Each path below is one point turned by a fixed rotation once a step. After each direction that follows a path, write how fast that rotation turns it, in deg/step (0 if it stays still).
Each turn is a multiple of 5 degrees from 10 to 175, or 0.
Each row of a path follows its step; steps can be skipped.
Rotation 1:
step 0: [  1  -1  17   3 -22  16 -10 -11  14 -19 -20   2 -18  10   1  14 -15 -27
 -11  14  29 -13 -29 -22  -3  35  27 -12  19  -3  -2 -27  -1  22 -20   4
 -10  12  17  19  -9   2  12   1]
step 1: [-38 -15   3   0  13  11 -20  22  18   3   2  18  -5   5 -10  -6   0 -28
 -12   9  23   3   1  -2  10 -23   7   3  -2  -1 -16  19  -6  13  22  32
 -18 -24 -14 -16 -23  24 -30   5]
step 3: [  1   7   2  12  -3  21 -18  13  -8   7 -16   9 -17 -21  -7   9 -24 -36
 -34  21  14  13 -14 -17  -6   2  31  20  18  26 -20 -24 -16   2 -25   1
  -8  -6   5 -12 -13 -10   5   3]
step 4: [-39 -31  -5  -5  14 -17 -33   7  11   6   2 -19  -2   8   9 -20  -6 -16
  -3   5  20  -9   4 -29  -1  -8   0  -4  21  11   7   4  16 -13  46  13
 -17  -2 -17   0  -1  -2 -22 -18]
step 5: [  5  -9   6  11 -29  15  -8   2  20  -9  -7  11  -5  20  14  17   1 -10
 -23   2   8 -28 -16 -14 -13   8  35 -25   8  10   8  10  17  11 -21  36
  21  28  18  -3   0   0  19 -16]
step 6: [ -9   0  -8   6  -8  -4   0  26  19  -1  -1  17  -7  -6 -25   5  -7 -25
 -40   3  18  15 -20   1  -1 -15   6  19  15  15 -11  -2 -23   8  15  -4
 -35  -6 -12 -28 -29  23  -8 -17]
step 8: [ -1  -9  11   7  -5  20 -11   4  16  25 -24   3 -14  -7   2  36   4 -17
 -33  25  23  15  -1  -9   1  25  10  -2  21  17 -11 -15   6   5 -15  32
   8  10  20   8 -21   3  27   4]
step 9: [-22 -11 -15  -1  -6   5 -20  27  22  -3  -6   4   7   0 -20   6 -15 -16
   6  -2  18  -4 -15 -36  -3 -19  14   2  17 -19 -13   7   7  10  49  -5
 -28 -24  -7  -1  -9  13  -7 -19]
step 14: [ -8  24 -16   9 -23  -3  -9  23   4  -3  -6  14 -20 -21 -15   0 -34  -3
 -18  -1  22   3 -25 -21 -16 -11  33   0  25   7 -16   3   7   0  28  -4
 -17  -6   9 -14 -25 -10 -24  -7]
Directions:
[10  4  8 -2 -3  1 12  6 -1  8 -1  0 -1  7 -7 -7 -4 -7 -3  4 -4  3 -5 -2
  3 10  6 -3  2  2 -4 -7  6 -4 -3  0  7  0  4  1 -2  8  4  2]
135
[  4  10  10   4   0   3  -3   2  10   1   2  -4  -5  -7 -13   1   8   3
   0  -2   3  -1   4   2   2   4  10  10   0   8   1   0  -1   9   2   0
  -5   0   1   2   6  -6  -1   1]
135
[-1  6 -6  9  0 -5  5  2  3  6  3 -8  1  6  0 11  4  0  0  2 -3 -3 -1  4
 -3 -4 -7  4  2  5 -1 -4  1  4  8 -2  2  8 -1  0 -6  6 13 -9]
35
[  0  -5   8  -4  12  -1  -3  -1   2   8   2 -10   5  -3   3   3  -6  -5
   2   0  12  -2   6  -5  -3   4  -3   0   5  -6   3 -10   2   0  -3  -1
   2  -4  -1   4   1  -9   9  -3]
85
[ -4   3   2   3   2  -3   0  -4  -3   9   4   2   5   9  11   2   6  -2
  -1  -6   2   1   8  -2   3   1  10  13  -3  -3   4   2   9  -4  -1  -1
   0   3  -2   4  -5   5 -11   2]
125
Rotation 2:
step 0: [-11 -17   9 -12  23 -19  32  -4  20  -3   0 -24   5  18  16   0  -1  14
  -8  22  -6   3   1   2  -7  12  24  -9   3  -3  27  22   1  35 -42  23
  24 -11 -13   5 -25  -3 -13 -15]
step 1: [  8  11 -17  -6  -2  -2   1  37  25   1 -22 -16  25  20   8   0 -16  -2
 -15  -6 -14   3  21   5   9   8  37   8 -32   5  13  12 -11   5 -38 -11
  -7   9   9  -9 -30 -18 -20 -18]
step 4: [ 20 -18   3 -18  -8   8  23   0  -2  34   6 -15 -11   7  -5   5  21  14
 -14  47  -6  -7  11   3   2  18  -4 -17  -9  -4  19  -6  -1  11  -6   0
   0  -4  31   3 -48 -14  23 -23]
step 5: [ 33   1  31 -11 -12 -12  -2   8   7  29 -28 -12  34  29  11  14   6 -18
 -29   6   7 -13 -20   0   5  16 -14   7 -13  16  -6  -1  -6  -8  -7 -12
 -14 -19  16  -1 -24 -23   3 -26]
step 6: [ -8   7  15 -38 -15 -24   1  17 -22  25 -10 -18  12 -16   7 -16  11 -11
  -5 -16  19 -20   3  15  18  19 -30  10 -27  10   3 -12  11 -14 -21 -16
 -31  -6 -12   6  -9  14  26  -2]
step 8: [  5  -8  22 -14  24 -15  25  -4  38   4   6 -10  -9  21   2  12  34  -1
 -20  11  26   6   3  16   7  20 -20  -4  -9  11  38   3  28  -4 -17  12
  27  10   4 -14 -16  10   7  12]
step 13: [ 33  -6 -15  13   1 -17   7   9   6  16 -25   6   4  12  -7  17   1 -15
 -34   8  -6   3   4  14 -22   4  10  22 -11  15 -21  -5 -29   8 -44   5
  -8  16  -7 -25 -33 -11   6 -19]
step 14: [  5   7  -3   0 -19 -15  19   8 -20  34  -5 -17   7  -3  12 -17  -9 -18
   7 -15  -6  -6 -14   6 -22   8  -1  35   4 -15  -8   2   3   7 -43  -9
 -11  -7 -40  17 -31   8  11 -25]
step 15: [ 16  -1   0 -13 -20  -2  36  12  12  22 -16 -37   9 -25   1 -17  25  24
  23  12 -15   5  -7  -8 -11  -3   0 -17 -17 -24   3  18 -25 -23 -25  -4
  -6  11 -14   9 -25  16  10  -2]
Directions:
[ -3   2   7   9  -1   1  -2  -5   4   1   1  -2   6   4  10   4  -3   6
   2  -2  -1   2  -9   4  -2   0  -1  11   3  -1   2  14   2  -2   5  -4
   5  -6  -2  10   3 -10   1  -4]
155
[ 4 -8  0  3  2  9 -5 -9  6  0  1  3  1 -6 -5 10  4  3  1  6  1  4 10  4
  1 -5 -5  5 -2  3 -7 -1 11  6 -4  3  2  5 -2  4  2 -1  9  5]
80
[ 1 -4  0  1  1 -2 -5  6  5  0  6 -3 -5 -2 -2  0 -6 -6  2  0 10  8 -9 -5
 -3 10 -2  1 -2 14  5 -3 -2 -1  3  1  0  1  7  4  6  3 12  3]
25
[  2   6  -1 -11  -1  -6  -2   3   1   7  -5  -2   4   5   8   7   2  -1
  10  10  -2   2  -1   8   5   3  -4   3   9  -1  -3  -6  -1  -4   9   5
   1   7  -2   2   5   7   1   2]
35
[  4   5   1  -1  -6   1   0  -1  -2   0   4  -3   0  -7  -6  -7  -2  -5
  -6  -9 -10   7  -2   0  11  -2  -9   8   2  -2   3   2  -2   3  -2   8
 -10   6  -4   7   6   1  -2  -4]
90
[ -7  12   1  -7   2  -5   1   8   2  -8   3  -2   1  -4   0   2  -7   2
  -5   6   3  -1   2   4   2  -3  -1   2  -4   5  -7  10  -1   9   2   0
  -4  -1  -6 -13   3  -7   5   2]
65
Rotation 3:
step 3: [  1   4  -3 -16  12  -6 -11 -29   5 -23 -16  19   2  41   6  -3 -21   1
   6 -38  -8  18 -14  -1  17   2 -24   2 -18 -26  17 -26 -21  14  17  10
  12 -17 -23  25 -15   7  18 -12]
step 4: [  7  20  22  10   8  36   5  32 -23  -7  11  -3 -25 -27 -11 -13   3 -13
   1 -10  -7 -13  -5 -12   3   8 -17 -10  12 -14  29  27  -3  -1  20   4
   3   0  14  50 -16  16   7  24]
step 6: [  8 -18  22   7  23 -25  -4  28 -26   7 -20  13  14   0   4  -6  -7   2
  20  10 -24  -3  -7  20 -21   7 -37 -18  14 -17  11  13  -6  11  13  28
   5  11   5  32 -13  38  10   5]
step 8: [ 21  -9 -17   3  11 -31 -12   9 -14  -1 -45  18 -29   3  19  -4 -12  -4
  11   9 -13 -10 -14  12  19  -9 -24   7  15  23  26  -6  -2   8  -2  24
  -7   0 -16  -2 -15   6  48 -12]
step 11: [ 23  -4  27 -13  13  -3  20  -1  -4  -1  -2   4 -35 -22 -21 -15   8 -24
  -4   7 -19   8  26   4  26  18 -31 -18 -14   4   5  -3  27  -2  14  45
   0   8  13  17  -5   2   3  25]
step 12: [  7  -1  14 -18  23 -27   3  27  20  13  13 -15 -28  -1   0  -5 -10  21
  11 -47  -6  35 -10 -19  17 -26  20  10   3 -21  25 -14  -7  -7  -9  -6
  12  -4   7 -19 -15  11 -13   0]
step 13: [ 32 -26  27  20   8  -9 -33  10   0   0 -41   1 -13 -23   3   6  -9 -28
  -4  -2 -35  -9  19   8   6  27 -12 -23  13 -17   3  -1  -9   3 -25   9
   9  18  19  -4  -3   2   4  19]
step 14: [ 10  18  28 -30   9 -25   1   1  24 -23  20 -27 -17  42 -10   0 -16   5
  30 -25  -9  32  16  -8   4  27  -3 -12 -14  -9   0  -3 -20  17  13   5
 -15  -7  -3  -8   1  -2  11   9]
step 15: [ 33  14  -7   1  11  25 -36  23 -11   8 -31 -15 -29  -3   7   0  -4 -12
  -5 -30  -2 -18   4 -15  -4   2   0  -3  28 -11  37   0 -20  -5  -9   1
   0   0   9   8   4  25  37 -17]
Directions:
[ -3   0   1   0   2  -1  -1   3  -8  -2   5   3   8   1   7 -14  -5   1
 -13   7   2   2 -10   5  -2   7  -1   5   0   5   3   4  -5   3   3  -6
   3  -6  -4   8  -4   2   3   2]
25
[ -1  -4   6  11   1   1   0  -8   1   0   8  -4   1  -6  -3   1  -6   0
   1  -9  -4   1  -5   4  11   0   1   6  -8 -10   2  -2   9  -2  -4  -1
   4   2   0  10  -6  -2  -3   7]
45
[  0  -2  -5   2   2   1  -1   1   6  -5   2   5   1  -4   0   9  -8  -9
  -9   6  -2  -2  -8  -3   2  -4   7  -4   8  -1   1   5  -5   3  -3   4
  -5  -5   8  -2  -2 -14   2   7]
130
[-1  4 -2 -8  2  1  1  2 -4 10  6 -6  3 -2  2 10  4 -4 -3 -4 -6  4 -5 -7
 -6 -8  5  0  1  1 -4 -3 -7 -3 -6  0  2 -4  3 13  1 12  0  1]
130
[ 0 -5 -1 -6 -1  0  2 -6  2 -3  4  9 -8 -5 -7 -6  7  4  0  5 -5  1 -1  2
 -2 -4  3 -9  7 -5  4 -3  0 -9  7 -4 12 -7  2  7  2 -4 -4 -4]
55
[  0   3   1   5   8   3   0  -1   5  -6   0   1  15   2   6   0   2   1
   7   4  -5   5  -1   3  -3   1 -11  -8   2  -4  -5  -8  -3   7  -8  -4
   8  -2   7  -2   5  -1  -5   0]
100
[15  0  0 -4  0  0 -4 -7  7  5  1 -8 -1 -3  4 -9 -1 -1 -8 -3  1  8 11  0
 -2  8  9 -1 -3 -3  3  3 -4  2 -6  3  6 -4  3 -6  6 -1  0  3]
25
